In the rows, 128 means zero.
Families of rows that turns and mirrors carry onto each other, the same ones carrying the whole set onto itself: the rest of each named row's family, in list order
4 families of 8 rows
Q_362: [139 128 141 131 133 119 136 155 123 107  99]
Q_242: [114 134 117 120 112 133 167 139 115 173 126]
Q_25: [124 131 121 121 154 146 141 159 142 115 122]
Q_234: [142 126 137 127 103 113 165 105 117 130 110]
Q_644: [138 140 113 112 150 134 151 126  97 131  99]
Q_502: [151 136 127 123 135 100 133 147 126 112 117]
Q_70: [106 150 136 122 104 118 134 131 143 131 125]
Q_636: [148 111 147 126 109 119 164 157 148 143 126]
Q_556: [165 118 112 102 140 122 140 142 119 150 106]
Q_350: [135 172 111 116 133 133 158 134 117 132 107]
Q_643: [105 133 142 135 112 153 155 128 136 122 122]
Q_50: [120 131 121 127 118 147 178 123 138 168 126]
Q_228: [117 121 114 107 134 160 162 129 121 156 135]
Q_622: [160  99 114 103 144 130 152 143 136 148 110]
Q_511: [100 138 140 146 117 125 147 140 135 126 122]
Q_710: [138 114 140 103 107 127 156 110 112 154 104]
Q_758: [130 140 111 122 147 134 146 165 148 149 132]
Q_468: [130 121 115 105 120 155 159 115 131 165 128]
Q_456: [152 134 117 124 129 109 147 135 149 103 109]
Q_964: [139 108 140 120 121 138 150 156 164 148 112]
Q_257: [130  98 124 127 107 110 156 142 148 142 131]
Q_821: [124 105 149 114 112 139 150 143 157 138 125]
Q_936: [135 132 126 128 107 107 161 112 127 148  87]
Q_462: [131 139 110 116 133 136 156 165 138 129 149]
Q_769: [130 144 115 116 132 135 146 115  92 124 115]
Q_162: [104 146 149 121 118 145 147 127 119 121 115]
Q_534: [159 118 102 122 136 124 180 145 122 146 111]
Q_155: [146 125 148 116 128 114 137 141 133 113  89]
Q_172: [151 124 151 110  97 127 157 119 121 138 102]
Q_260: [119 127 104 126 156 146 139 151 136 135 124]
Q_237: [123 158 102 123 142 129 147 113 115 137 116]
Q_222: [171 128 107 103 133 124 164 130 130 153 119]

Same family as Q_456: Q_242, Q_70, Q_350, Q_257, Q_936, Q_462, Q_534
Same family as Q_644: Q_25, Q_228, Q_622, Q_710, Q_821, Q_162, Q_155
Same family as Q_769: Q_362, Q_556, Q_643, Q_468, Q_964, Q_172, Q_260

Families of rows that turns and mirrors carry onto each other, the same ones carrying the whole set onto itself: the rest of each named row's family, in list order
4 families of 8 rows
Q_71: [166 139 127 131 115 165 117 143  98 124 142]
Q_974: [123 150 112 130 133 106 138 143 131 129 105]
Q_392: [153 168  89 109 126 133 139 140  95 122 128]
Q_159: [130 115 106  94 122 121 117 136 116 108 100]
Q_467: [148 131 101  86 105 147 124 138 107 108 123]
Q_827: [158 131 127 129 112 176 125 137 118 123 137]
Q_149: [158 155 117 131 121 161 143 141 126 139 148]
Q_950: [134 128 125 147 140 122 128 142 144 142 112]
Q_994: [141 155  94 127 139 103 138 125 120 135 113]
Q_932: [130 149 119 131 142  99 130 123 125 126 110]
Q_529: [151 152  93  91 115 133 146 142 118 134 138]
Q_355: [132 137  97  98 132 105 136 142 129 133 114]
Q_519: [167 156 121 133 121 152 130 146 107 139 149]
Q_527: [119 134 118 122 124 117 121 138 118 105  92]
Q_687: [126 135 126 125 133 110 114 120 114 107 100]
Q_722: [172 119 113 136 131 168 112 138 108 127 130]
Q_132: [165 129 106 111 127 149 136 143 134 152 146]
Q_986: [136 136 101 114 126 119 119 118 102 103  93]
Q_866: [157 151 120 117 107 157 120 142  87 108 133]
Q_433: [156 170 112 117 113 143 132 145  95 123 143]
Q_705: [157 124 110 148 147 125 125 124 134 151 119]
Q_189: [146 147 118 110 105 166 126 134 103 101 127]
Q_818: [151 104 115 136 132 139 104 118 115 117 101]
Q_785: [146 170 110 110 111 148 147 138 112 118 137]
Q_217: [135 119 133 141 138 123 107 121 124 117 105]
Q_30: [147 117 109 119 141 118 131 143 146 152 124]
Q_965: [131 111 130 140 130 133 111 139 129 117  98]
Q_273: [169 149 100 133 141 144 137 142 117 149 143]
Q_307: [138 132 129 146 145 112 120 124 134 137 115]
Q_171: [161 106 113 106 116 164 116 141 120 126 131]
Q_587: [146  92 117 116 132 136 109 138 133 127 112]
Q_870: [155 137 104 111 118 155 114 136  86 100 115]

Same family as Q_171: Q_159, Q_467, Q_529, Q_355, Q_132, Q_30, Q_587
Same family as Q_392: Q_994, Q_722, Q_986, Q_705, Q_818, Q_273, Q_870

Families of rows that turns and mirrors carry onto each other, the same ones carrying the whole set onto itself: the rest of each named row's family, in list order
5 families of 8 rows
Q_723: [148 119  98 144 149 128 108 124 124 104 126 173 119 129 134 145 120 130
 111  76 124 149 134 110 126]
Q_853: [126 120 100 126 140 110 138 125  93 161 113 132 144 136 141 161 123 114
 152  76 139 166 149  87 104]
Q_746: [127 129 117 115 143 115 104 147 105 145 150 161 140 157 136 168 116 139
 164  81 100 135 125 109  78]
Q_618: [ 87 102 104  99 119 113 126 129  98 165 136 125 128 130 120 156 129 138
 146 134 113 143 133 117  83]
Q_341: [124 121 104 121 133 112 138 120  87 152 108 141 140 131 141 151 123 115
 151  77 133 169 159  85 109]
Q_40: [121 130 110 119 143 122 102 147 107 148 152 161 135 153 144 174 113 138
 159  78  95 124 131 114  85]
Q_332: [117  90 100 125 120 117 122 105 124 119 122 128 108 111 128 129 129 126
 120 124 135 171 154 116 126]
Q_331: [138 130 115 118 143 122 110 145 104 148 144 150 138 156 142 170 117 137
 152  68 100 131 117 109  89]
Q_770: [127 126 105 127 138 100 137 119  98 143 106 138 146 126 148 152 129 125
 150  81 145 165 152  84 108]
Q_924: [120 105 108 123 123 133  90 133 142 120 156 155 102 131 129 145 115 141
 126 126  98 120 121 126 106]
Q_270: [141 107 127 106 135 144 133 135 112 139 142 131  99 122  99 153 130 130
 124  88 112 156 143 113  93]
Q_858: [153 127 102 144 138 134 106 125 120 106 123 167 119 141 143 145 115 125
 123  73 127 144 149 105 125]
Q_916: [116 105 107 121 126 131  93 131 138 111 152 157 111 127 128 141 128 151
 123 129  97 126 127 134 104]
Q_639: [116  96  88 133 120 125 123 106 127 127 115 129 113 109 132 133 132 125
 111 125 136 160 152 112 130]
Q_290: [115  88  89 130 127 117 125 109 133 128 121 134 117 112 132 129 139 133
 119 124 146 164 154 118 124]
Q_240: [ 87 103 101  94 122 114 119 123 104 165 135 120 128 134 128 161 131 140
 153 132 114 156 138 119  90]
Q_274: [ 91 105 110 104 120 113 124 133 106 169 137 116 139 133 136 155 131 134
 161 128 111 144 141 112  83]
Q_623: [ 95  98 100 101 115 104 120 126 111 167 142 123 126 131 123 156 131 139
 155 134 111 151 128 114  82]
Q_523: [150 118 108 147 147 129 104 125 126 105 126 168 114 129 151 148 116 122
 120  74 125 145 138 110 118]
Q_530: [119  95  95 130 123 119 128 110 123 125 113 127 120 112 125 127 138 127
 115 125 140 169 144 108 124]
Q_39: [138 110 123 107 136 151 136 133 110 134 136 140 110 131  94 157 128 136
 119  79 115 156 140 114  92]
Q_616: [119 104 101 125 127 129  91 133 144 122 157 150 112 136 128 150 125 150
 125 129 103 126 117 135  99]
Q_586: [129 106 125 113 133 137 133 139 103 146 132 129 106 125  91 148 134 133
 114  84 121 153 148 105  94]
Q_631: [156 122 104 152 140 126 110 130 128 108 131 169 124 133 140 140 117 125
 122  73 122 139 138 101 118]
Q_613: [101 118  77 141 126  95  96 118 120 134 123 158 152 144 171 148 118 134
 152 118 125 139 132 107 117]
Q_526: [110 111  74 139 126  94  93 120 128 134 120 148 137 142 177 152 119 129
 153 121 127 141 134 109 117]
Q_429: [111 117  81 135 135 103  98 118 127 125 133 158 152 138 180 151 118 131
 158 122 114 140 127 117 115]
Q_381: [126 120  95 122 130 106 135 116  89 152 111 136 142 141 137 157 129 124
 153  81 141 177 155  91 102]
Q_179: [103 114  85 141 131  89  95 123 121 139 129 148 146 134 173 143 123 129
 155 127 120 137 134 108 118]
Q_792: [110  96 108 127 133 128  90 130 137 117 161 150 110 133 122 143 125 141
 133 127  94 129 120 132 105]
Q_656: [ 92 106  98 100 117 110 126 129 106 166 141 120 140 136 118 151 133 142
 154 131 111 149 138 112  91]
Q_568: [154 123 101 147 146 127 105 127 134 107 128 162 128 134 149 143 121 128
 127  71 122 151 142 105 126]
Q_673: [112  98 102 121 130 140  94 139 133 130 158 149 111 137 124 148 122 139
 121 123  89 127 123 139 101]
Q_38: [102  94  90 131 124 119 123 112 127 123 120 138 119 107 127 129 133 127
 120 138 133 162 158 113 121]
Q_369: [106 114  78 143 123  98 103 130 128 134 128 156 149 134 176 153 120 127
 160 120 120 139 125 105 114]
Q_741: [136 111 128 105 140 142 125 126 101 138 136 133 105 131  94 148 131 136
 115  86 114 156 151 116  95]
Q_413: [131 135 103 120 134 120 104 144 106 155 145 164 137 160 138 172 115 138
 160  83 104 127 123 102  82]
Q_917: [130 129  97 120 132 111 139 125  93 156 104 139 143 133 148 157 125 122
 140  79 140 166 156  89 104]
Q_174: [137 114 129 106 127 145 131 130 101 138 146 142 108 128  89 148 125 134
 126  85 112 156 143 108  90]
Q_306: [128 135 116 118 137 124 105 145  98 144 144 154 137 153 137 170 110 132
 153  83  90 128 120 103  85]

Same family as Q_530: Q_853, Q_618, Q_40, Q_916, Q_39, Q_179, Q_568
Same family as Q_381: Q_332, Q_924, Q_858, Q_623, Q_526, Q_413, Q_174
Same family as Q_586: Q_723, Q_331, Q_770, Q_274, Q_429, Q_673, Q_38
Same family as Q_656: Q_290, Q_523, Q_792, Q_369, Q_741, Q_917, Q_306

Families of rows that turns and mirrors carry onto each other, the same ones carrying the whole set onto itself: the rest of each named row's family, in list order
5 families of 6 rows
Q_390: [117 127 141 120  95 123 118 135 114 122 133 135 146]
Q_912: [118 124 140 117 113 140 109 137 119 111 134 154 138]
Q_598: [135 148 146 150 120 123 153 101 137 124 127 104 108]
Q_177: [143 135 164 106 130 133 106 128 126 129 127 131 133]
Q_440: [161 131 120 150 160 130 127 133 140 140 114 129 105]
Q_478: [135 139 132 128  94 126 137 107 122 128 122 119 147]
Q_352: [116 112 146 147 120 135 129 162 120 127 140 145 109]
Q_601: [171 137 134 142 144 134 137 116 146 140 112 120 126]
Q_696: [111 107 120 134 147 115 120 159 126 121 137 145 126]
Q_745: [125 120 108 150 163 103 138 146 143 121 131 128 115]
Q_305: [142 125 128 137 160 128 105 149 131 137 124 139  97]
Q_915: [124 140 155 134 103 140 137 103 116 127 128 117 116]
Q_248: [136 139 100 161 136 100 141 129 140 127 124 116 104]
Q_335: [132 128 150 116 146 130  95 146 122 131 131 140 111]
Q_408: [114 123 154 132 102 146 127 133 107 128 136 136 116]
Q_498: [131 140 138 118 106 143 126 101 123 114 122 134 144]
Q_82: [109 111 135 113 124 131 116 139 111 124 134 143 143]
Q_996: [117 119 126 134 137 126 111 162 132 108 140 156 119]
Q_316: [137 136 109 149 153 106 152 110 146 123 121 110 123]
Q_29: [145 146 111 151 114 114 148 104 134 130 116 110 127]
Q_930: [160 139 157 120 128 136 126 113 138 132 117 122 139]
Q_512: [109 120 130 129 118 108 110 163 121 120 142 142 125]
Q_461: [137 137 137 165 138 112 155 130 150 122 132 112  99]
Q_995: [135 140 124 129 130 122 146  89 131 125 118 109 139]
Q_549: [144 151 122 139 122 130 143  90 141 114 116 119 129]
Q_69: [128 120 137 164 137 118 143 159 143 124 139 132 100]
Q_546: [131 128 110 154 155 112 127 150 151 109 133 142 106]
Q_604: [144 145 109 156 147 115 142 114 155 112 122 122 111]
Q_414: [120 127 137 113 115 134 129 104 113 125 123 125 149]
Q_596: [120 127 108 151 139  97 123 158 134 123 136 132 105]

Same family as Q_598: Q_352, Q_915, Q_408, Q_461, Q_69
Same family as Q_696: Q_745, Q_82, Q_316, Q_995, Q_414
Same family as Q_512: Q_390, Q_478, Q_248, Q_29, Q_596

Families of rows that turns and mirrors carry onto each other, the same ones carrying the whole set onto itself: the rest of each named row's family, in list order
12 families of 3 rows
Q_151: [131 119 147 108  80 136 133 142]
Q_740: [107 122 133 157 128 145 119 150]
Q_897: [102 115 142 162 118 145 120 135]
Q_24: [116 130 138  98 112 129 122 152]
Q_608: [119 122 125 132  97 105 168 129]
Q_507: [112 117 152 101 104 121 120 142]
Q_849: [127 122 145 100  92 146 127 136]
Q_659: [128 101 148 115  92 133 123 154]
Q_573: [ 89 118 134 147 111 148 115 142]
Q_663: [125 108 150 105  88 137 135 151]
Q_731: [123 124 154 104  91 129 124 147]
Q_186: [ 90 119 131 157 112 134 116 131]
Q_100: [122 133 112 135 110 120 169 133]
Q_751: [101 112 137 164 100 138 117 139]
Q_278: [134 124 124 147  99 117 164 124]
Q_495: [116 108 135 167 100 139 121 136]
Q_953: [115 130 132 124 119 122 167 113]
Q_922: [108 143 119 125 123 124 161 122]
Q_992: [101 123 130 143 130 157 120 136]
Q_298: [112 138 142 105  92 127 123 150]
Q_201: [119 124 115 138 119 134 170 122]
Q_979: [105 105 131 163 104 149 135 125]
Q_383: [115 124 134  96  89 123 133 143]
Q_652: [124 135 130 137 115 118 170 123]
Q_294: [102 105 130 150 120 143 114 150]
Q_83: [131 124 125 146 113 118 169 132]
Q_940: [125 121 135 104  89 137 124 156]
Q_816: [118 119 127 139 111 111 173 135]
Q_267: [125 126 141  95  98 139 138 148]
Q_499: [ 93 105 137 159 103 144 128 134]
Q_808: [114 130 119 140 128 121 168 136]
Q_787: [131 127 123 134 128 115 164 134]
Q_755: [133 116 144 118  78 124 126 145]
Q_517: [124 143 123 132 116 136 168 125]
Q_254: [103 108 140 152 133 144 124 130]
Q_575: [100 116 122 159 111 151 122 141]

Same family as Q_83: Q_151, Q_751
Same family as Q_495: Q_278, Q_755
Same family as Q_298: Q_740, Q_517
Same family as Q_294: Q_201, Q_383
Same family as Q_575: Q_100, Q_940
Same family as Q_979: Q_608, Q_659
Same family as Q_953: Q_507, Q_254
Same family as Q_573: Q_267, Q_808

Families of rows that turns and mirrors carry onto each other, the same ones carrying the whole set onto itself: the rest of each named row's family, in list order
5 families of 6 rows
Q_15: [148 126 104 158 154 113  99 101]
Q_887: [128 122 128 127 156 124  89 112]
Q_124: [138 115 145 133 151 115  91 106]
Q_425: [146 117 131 149 118 111 150 116]
Q_528: [149 128 134 141 133 119 141  85]
Q_138: [138 127  93 112 161 114 121 115]
Q_431: [161 112 128 123 161  99 125  98]
Q_243: [138 135  96 147 146 132 108  94]
Q_188: [124 106 101 127 154 136 117 130]
Q_474: [141 127  97 130  98 112 119 116]
Q_232: [125 131 104 141 125 128 142 128]
Q_956: [162 118 131 152 124 106 117  87]
Q_702: [129 123  93 118 146 125 133 133]
Q_739: [153 105 133 131 111 112 112  87]
Q_620: [130 122  97 117 107 127 106 107]
Q_655: [145 108 151 125 131 104  97 112]
Q_744: [148  91 136 141 156 122 123 110]
Q_832: [149 111 126 139 171 118 131 103]
Q_366: [138 132 117 125 107 117 147 108]
Q_954: [139 129  88 139 117 107 105 127]
Q_353: [137 125 120 156 153 130 141 105]
Q_725: [125 121 122 112 121 112  96 132]
Q_154: [128 141 105 135 140 134 138  97]
Q_920: [119 125 115 117 140 124  90 126]
Q_923: [140  92 124 121 119 113 130 135]
Q_81: [151 115 112 104 126  93 132 124]
Q_768: [137 119 110 136 146 135  99  82]
Q_774: [137 111 138 117 116 104  98 126]
Q_579: [164 112 121 151 119  93 110 109]
Q_356: [153 105 127 122 124  99 143 124]

Same family as Q_425: Q_528, Q_232, Q_366, Q_353, Q_154
Same family as Q_739: Q_188, Q_620, Q_744, Q_923, Q_768
Same family as Q_15: Q_138, Q_431, Q_954, Q_81, Q_579

